In the rows, 128 means zero.
Each path below is one point turned by a fixed rotation once a step. After each direction that follows a path, write how fast that rotation turns it, in degrees per step (0 if it stays still).
Each turn is a multiple of 5 degrees from 10 to 175, or 0.
Each row of a path follows its step; steps can be skipped.

step 0: [116 131 124 122 131 132 124 114 113 123 131 126 127 130 127 130 127 133
 129 125 128 123 132 126 131 127 126 129 126 122 125 130 126 138 118 125
 127 126 121 128 126 125 130 139 121 130 136 132 124 127 125 127 129 130
 121 116 122 126]
step 1: [132 120 117 126 117 130 129 131 125 127 131 129 125 128 127 135 126 120
 135 126 125 127 128 133 140 136 133 134 118 131 116 133 130 134 137 124
 130 128 121 129 123 123 128 136 125 127 123 129 130 128 124 129 136 130
 128 121 127 125]
step 2: [121 126 132 127 125 140 129 128 133 125 123 128 124 133 125 128 125 131
 131 134 130 132 139 129 123 121 130 127 126 118 125 132 127 133 121 130
 130 128 123 121 124 125 121 139 116 129 124 128 134 131 124 126 135 131
 127 116 137 125]
step 3: [128 128 124 125 125 129 124 126 120 131 128 127 126 127 124 131 137 121
 125 123 124 125 131 124 136 138 125 133 123 122 128 124 133 136 121 118
 142 127 120 122 132 123 118 133 125 124 134 129 132 124 124 129 129 128
 120 121 128 122]
step 4: [123 125 121 120 121 136 124 132 134 127 132 122 122 128 124 134 126 137
 130 131 129 117 129 123 137 125 133 130 130 129 121 136 135 132 131 126
 128 132 126 128 118 125 120 139 120 130 127 123 128 124 129 123 137 122
 128 124 123 131]
step 5: [120 125 125 130 121 131 131 133 119 124 126 126 131 132 129 132 134 132
 133 128 130 128 132 127 129 126 134 134 119 125 121 131 128 136 119 121
 124 117 123 125 135 128 124 127 120 123 131 125 132 132 123 133 130 122
 128 113 136 128]
step 6: [131 123 123 121 124 129 122 131 137 126 123 126 118 132 127 123 134 132
 126 127 130 126 127 125 143 137 128 130 123 127 132 126 120 131 126 129
 133 133 121 124 129 122 125 143 122 128 126 131 128 131 122 128 130 123
 129 117 129 121]
step 7: [125 124 124 119 126 138 131 125 127 138 127 127 122 128 122 127 124 126
 122 129 132 122 131 119 124 118 130 137 126 125 126 127 130 136 131 119
 130 127 120 132 129 130 125 128 114 127 130 124 129 122 125 131 139 121
 125 120 132 129]
step 8: [132 128 126 124 128 127 130 126 123 124 126 128 125 126 121 137 134 135
 135 125 133 126 135 130 142 133 125 122 122 125 120 125 127 134 121 122
 125 128 131 130 127 131 124 133 116 128 131 125 132 122 126 131 126 122
 131 116 124 119]
step 9: [120 123 119 121 124 131 127 130 129 133 134 132 125 133 127 125 134 131
 132 127 129 128 124 123 132 130 137 134 130 127 122 136 123 130 131 126
 132 127 118 124 127 133 131 139 119 134 132 127 121 126 124 127 134 133
 135 120 137 118]
Directions:
[128 131 127 126 132 130 127 127 130 127 128 129 127 128 131 129 127 129
 129 130 126 129 129 125 127 127 129 129 127 130 127 128 129 132 129 130
 127 127 128 126 129 129 128 127 126 128 128 129 128 127 128 127 128 128
 127 130 131 129]
145
